Each path below is one point turned by a fixed rotation once a step. After each direction that follows a path, write how fast that rotation turns it, in degrees per step (0 if it stays still).
Each turn is a multiple of 5 degrees from 10 to 175, or 0.
Each row of a path follows its step; steps can be skipped.
path 1
step 0: -22,2,-1,-2,-25,9,24,-7,1,4,-9,-17,0,-3,0,22,-6,14,-12,0,17,-10,32,-13,0,6,-6,7,22
step 1: -5,11,16,3,18,0,0,16,7,-21,-1,14,18,0,17,-3,13,-15,-28,2,-10,9,7,10,-15,-27,15,5,6
step 2: -16,24,17,-20,11,-1,-11,-23,10,5,0,2,18,-5,-7,6,-11,-12,34,-7,-3,-22,12,-5,6,8,-11,-4,4
step 3: -6,-25,-1,8,3,-5,9,14,12,17,1,8,-3,11,11,9,-11,-1,-28,-24,-19,4,29,4,-6,13,-15,-15,2
step 4: -15,4,18,2,17,-12,13,6,15,-3,11,-16,20,-10,-11,5,-4,-5,-3,4,40,12,2,-16,-4,-21,11,-2,-10
step 5: -3,23,7,-10,2,-4,-7,13,-14,7,21,12,31,-1,7,0,-4,13,-16,-8,-18,-15,-1,8,26,21,6,4,13
step 7: -33,-16,10,15,-1,0,-1,4,15,12,18,25,19,-7,3,-4,-9,-19,-17,21,5,-2,-11,15,-3,-7,-6,7,-8
step 8: 8,14,-1,-6,34,-15,-16,-10,1,-10,-2,-9,8,2,-6,0,-37,18,-8,-14,7,-14,2,-8,6,6,-12,20,-7
step 9: -3,-2,-16,6,3,21,2,13,8,-5,15,5,17,13,-10,15,9,-6,-4,-3,-2,34,9,4,11,33,-9,-17,-13
step 10: -14,-4,1,-11,15,5,25,9,-12,19,-8,-2,6,-5,-16,-7,7,-3,-15,8,35,-18,-13,1,-13,3,-15,24,6
step 11: 7,-6,-5,2,-4,6,-17,8,-6,-26,18,13,28,-13,-17,-12,-13,15,-3,-2,-21,5,14,10,-7,-3,7,29,-5
Speeds:
-5,-1,-1,-7,-6,-5,-2,9,-7,7,-2,-4,1,-2,-7,-1,-2,5,-1,6,-3,1,2,-1,-3,2,16,-1,-2  60
5,2,7,-3,2,-3,-8,-2,0,-10,3,0,5,-9,5,-7,-5,2,4,-3,1,-2,-7,2,-5,11,6,-1,5  115
-2,-1,4,-8,0,-2,7,6,10,-4,-3,1,-7,-1,6,6,3,-1,-2,5,4,14,-4,7,-3,2,-1,0,-2  125
4,4,12,4,7,0,5,-1,-7,4,0,-8,-3,5,3,-6,0,4,-5,7,-9,2,0,-2,-9,3,-6,1,-4  155
0,4,4,-1,-4,1,0,-1,4,-2,-2,-16,-3,-6,-9,5,-3,-9,4,-4,1,-1,-1,-6,1,0,-3,10,-3  170
1,7,5,2,-2,2,0,-1,4,6,11,3,0,7,-4,0,3,-10,7,11,8,-4,-3,0,-3,3,4,-5,-1  140
path 2
step 0: -1,1,-12,-6,-4,5,-39,23,3,11,-17,-11,25,-1,-5,13,-19,1,19,-9,9,8,0,-15,-19,-6,-12,2,1
step 1: -10,18,26,-18,7,6,-17,-2,16,-6,-8,2,12,-11,4,10,1,-22,10,18,-7,22,7,-31,-4,1,-5,-7,-10
step 2: -17,0,1,6,6,-19,-36,-4,16,-5,-14,-1,-4,4,10,-14,-25,3,18,-1,7,20,-2,-12,-8,-7,-24,11,8
step 3: -13,9,12,-14,13,-3,-26,23,-1,-14,-15,13,12,-11,-3,-7,8,-23,9,-2,18,-1,-25,-24,1,-10,3,-7,3
step 4: -18,-2,-5,-8,-2,-8,9,2,21,-11,-18,10,9,-12,-4,-8,-4,-8,20,-5,25,35,5,-9,-16,11,-24,2,-1
step 5: -1,-5,18,-12,2,-18,-23,-3,18,-21,-14,-4,21,11,-13,-1,4,-10,16,16,9,3,-30,6,-10,-3,-6,-7,18
step 6: 0,-5,15,13,8,7,-16,17,3,5,-19,9,0,4,-7,-15,17,-14,28,0,30,26,14,1,-17,-6,-4,-12,0
step 8: 3,-6,25,18,24,3,-20,-3,28,-15,1,20,3,-4,-9,3,-1,-8,2,-2,1,33,-2,3,-5,-12,-2,-19,7
step 9: 0,10,6,10,4,-1,-11,7,-11,-23,-30,22,3,14,-5,8,-8,-8,14,1,24,12,5,5,15,-16,-15,15,22
step 10: -28,-7,11,-7,11,8,-6,-14,-6,-22,0,32,8,-1,-24,13,3,1,2,-9,18,16,-6,-5,-12,-7,7,-23,7
step 11: 8,-3,9,16,-17,3,14,-4,19,-10,-25,20,14,15,-9,-1,-21,-13,-2,0,15,23,-8,3,-15,-16,4,7,20
Speeds:
4,3,4,-3,-4,-1,4,1,-2,-8,3,5,6,0,4,-2,-4,-10,4,14,-1,-9,0,0,6,-4,6,1,-2  175
-2,-5,6,9,-4,-2,0,5,-6,-9,0,-4,2,-9,1,-3,4,4,-4,0,-7,-5,6,-2,-5,8,4,7,4  0
0,4,9,11,5,3,10,-1,4,5,3,5,-3,-1,4,0,8,-3,2,2,-1,0,-1,-10,-6,0,0,-9,-2  155
-6,-3,-8,5,7,7,-2,4,-17,1,-1,-1,4,1,-3,-4,1,-6,3,-2,5,-7,0,-3,-1,-3,-3,-3,-4  110
7,-1,-1,10,-1,2,-6,12,5,4,0,-3,-4,-2,-2,-4,-6,-2,-1,-1,-2,-3,-10,4,-1,-8,5,-2,7  125
-7,-3,-4,-3,-5,-9,13,2,0,1,-3,1,-1,-1,-7,-1,2,-2,-1,1,10,-3,-10,2,-7,4,5,1,5  55
9,-4,-6,2,10,-4,6,4,6,0,1,0,14,-4,-1,7,-3,-6,-6,-5,-1,1,1,-1,0,3,-3,3,-5  95
